One vector is turned by the same rotation once a tick. Each row is the vector after some number of ticks, and that number follows the row.
The counts run from 0 to 488.
[154 122 127 120 100  96  90  69 142 148 166 155 138 123 148 156 133 126
 148 181  85 168 128 120 123 143 135 146  98 125 167 134  70 126 102 125
  95 120  83 173 147 143 127  93 112 114 145] : 143
[148  72 140 111 102 103 113 112 133 144 144 174 138 149 144 158 157 168
 125 146 127 137 151 146 104 166 130 113 134 119 210 150  65 158 105 100
 180 130 124 142 105 130 128 104 129 111 155] : 123
[148 139  99  97 103 112  80  98 130 108 143 182 145 155 159 149 167 102
 130 123  98 145 182  93 160 150 121 166 137 124 141 154 145 137 121 162
  96 147 136 107 174 135 131 156 104 145 146] : 383
[ 97 121 140 139 127  91 120 121  90 142 149 157 149 134 163 154 130 154
 138 157 135 127 139 168  93 216 112 111 140 120 169 112  88 146  60 116
 134  91 140 127 101 121 107 105 127 116 138] : 38
[120 164 157 180 140 111 105  89 151 125 161 124 192 156 167 151 121 145
 173 174 144 160 140 140 157 150 126 155 120 126 116  78  96 166 143 127
 124 119  90 114  92 124  74 117 113 110 125] : 261
[134 157 120 137 118 127 160 136 123 134 175 158 127 147 175 133 112 178
 121 117 132 180 165 114 124 129 105 148 105  93 123 160 125 149  53 139
  81  90 122 135 124 137 170 130 101 129 124] : 154
[156 110 144  78  98 102  99 128 111 152 108 158 115 133 184 165 164 104
 163 107 170 102 167 147 133 123 116 138 155 128 158 151 102 148  77 149
 130 110 142 137 146  95 106 136 118 118 112] : 6
[136 158 102 119 121  99  96  97 111 108 173 135 157 163 164 145 135 126
 119 159 100 161 169 103 148 170 129 157 140 145 131 112 128 102 114 139
  35 127 115  87 172 132 124  99 128 122 143] : 468
[137 125 136 156 128 105 107 130 144 123 173 180 164 168 192 165 131 142
 123 115 158 120 193 129 174 107  85 139 106 120 123 120 116 156 114 120
 129  93 142 141  88 139 128 152  95 115 103] : 478
[171 151 153 112 118 140 177 117 136 156 114 162 125 122 172 122 141 143
 174 151 190 172 125 108  91 149 162 145 141  66 128 118 127 156  84 162
 116 126 112 103 109  93 131  99 134 130 154] : 214
[115 137 122  76 107  87 113 125  99 145 140 151 116 120 175 150 124 120
 166 133 142 129 136 145 114 155 115 108 138 105 173 131 124 138  31 148
  69 107 145 115 140 107 134  91 104 125 118] : 231
[115  99 127 143 133 107 134  92 111 117 118 136 169 184 169 113 150 159
 130 154 149 121 178 136 140 182 137 150 213 120 134 120 140 144 122 154
 117 120 138  67 142 114  68 106 137 130 155] : 488
[173 132 103 108 107  86  89 115 128 104 113 172 148 167 188 123 181  92
 128 118 125 117 178 105 176 137 111 153 110 139 124 126 135 152 131 148
 117 137 149  95 113 103 119 122 128 119 130] : 92
[141 157 153 139 130 122 157  84 116 142 133 137 164 129 145 102 150 197
 155 177 148 182 119 124 128 161 157 175 155 126 159 128 108 174 126 126
  98 112  94 120 135 132 113  98 147 103 171] : 49
[115 122 154 180 116 140 143  91 152 160 152 159 125 141 178 167 128 176
 131 154 184 121 156 128 128 131 128 136 145  81 120 134  90 148  90 155
 154  99 139 150 112 155 112 148  93  99 135] : 280
[164 103 149 104 103  96  98 110 123 128 125 173 158 151 147 128 160 151
 120 152 114 128 133 126 130 172 121 132 121 117 209 115  69 149 117 103
 172 156 134 128 112 129 147 136 135 125 154] : 124
[169 126 128 142  91 127 130 107 163 116 154 148 149 195 185 133 131 167
  81 149 107 155 160  71 163 143 113 162 126  87 121 125  98  94 118 138
 104 144 130 134 123 125 159 130 107 132 140] : 76
[103 182 130 122 125 117 123 104  91 133 128 144 131 128 164 135 154  96
 165 159 129 167 148 119 140 185 125 173 143 127 121 143  97 144  54 153
  77 120 130 120 179 102 111 130 125 127 150] : 456
[ 97 136 133 163 102 113  98 103 139 135 122 149 147 164 180 134 118 188
 147 176 123 131 128 101 149 191 121 160 153 112 166 124  57 146  98 119
 158 152 146 132 152 125 118 140  87 130 140] : 362
[122 123 145 116 128  84  97  99 124 109 137 158 164 158 184 123 170 145
 106 123 138 104 173 109 201 124  79 150 152 149 149  96 125 136 159 134
 103 106 152  94 129 144 117 143 137 124 135] : 483
[144 160 152  72 114  96 145  93 123 136 151 161 146  92 162 140 147 130
 169 143 141 175 109  88 150 103 108 141 128 103 172 106 141 130 104 150
  64 129  93  89 149 130 157 109 125 136 140] : 226
[152 107 147  98 126  81  93 140 109 123  96 163 158 146 185 128 162 112
 156 112 163  73 167 142 142 172 107 115 149 124 147  93 122 165  98 139
 165 113 163  88 102  92 116 110 129 128 122] : 410
[110 154 114 164 104 141 134  89 151 144 155 140 147 144 179 144 107 188
 150 160 143 166 150 101 123 148 132 159 160  92 110 132 134 128  98 161
  87 131 112 115 166 136 119 125  86 123 150] : 69
[ 73 153 148 154 153 102 104  77 124 145 145 145 118 103 182 140 155 124
 134 173 114 129 100 112 157 174  99 119 138 106 170 112  82 146  92 113
 123  88 150 141 131 152 123 117 119 105 146] : 357
[146 103 102 141 123 112  92 106 164 104 160 175 175 177 164 134 129 174
 103 143 135 143 185  97 133 153 136 132 138 121 154  90 136 138 162 135
 140 157 126  73 101 137 138 112 112 145 154] : 189
[120 170 140 147 123 109 122 136 162 134 156 167 173 112 160 131 121 183
 183 143 161 165 139 122 130 160 123 128  99 113 163  86 121 192 116 123
 126 126 124  99  87 115 146 134  92 117 120] : 346
[173 131 104 113 127 106  99  79 156 132 164 165 136 134 202 154 143 111
 130 107 130 133 157  97 185  78 110 148 100 124 119 141 137 145 129 160
  81 107 115 135 127 155 138 114 111 105 130] : 385
[156 114 171 114 105  95 149 116 139 140 129 135 162 155 187 145 124 164
 145 123 195 106 147 104 151 110 110 124 162 122 142  74 115 135 144 151
 120 109 107  99  93 105  91  91 133 114 116] : 406
[210 114 118  83  84 111 149 138 117 133 137 163 155 171 155 141 135 153
 145 103 173 154 188 131 109 111 150 159 130 123 131 165 119 154  98 148
 112 123  95  97 134  95 134 111 131 124 116] : 9
[143 171 165 108 153  84 160 103 120 122 159 177 171 101 113 132 162 131
 165 159 153 189 140 132 140 142 113 138 117 139 150 105 135 168 128 115
  94  89  87 102 100 139 114 130 152 117 152] : 339
[179 119 127  91 113 100 118 126 116 106 128 183 179 173 141 123 177 118
 109 151 135 150 181 133 115 191 143 125 120 125 160 112  99 155 143 136
 164 146 120  84  91 123 122 125 163 143 157] : 415
[126 149 132  84 148 100 128 116 119 150 149 183 155  70 147 150 135 134
 196 141 170 147 137 141 110 155 132 114 144 111 176 106 156 186  97 135
 120 103 137  93 127 114 108 117 126 119 136] : 424
[100 117 110 156 135 100  49 120 148 130 152 164 154 145 164 177 125 115
 166 132 128 100 192 147 142 167 109 122 158 125 132 113 128 157 126 148
 146 128 149  95 110 132  93 133  87 127 119] : 184
[155 140 135 106 144 108 166 115 152 140 171 188 139  92 152 133 141 167
 114 147 129 190 131 110  97 128 125 112  98  89 174 111 138 160  95 116
 113  96 122 125  95 143 160 111 137 138 165] : 432
[135 102 163 151 132 138 129 102 153 142 140 189 127 120 196 164 142 155
 139 147 195 110 152 105 135 121 120 111 138  68 149 107  96 152 104 145
 178 108 139 128  96 136 124 151 113 123 137] : 200
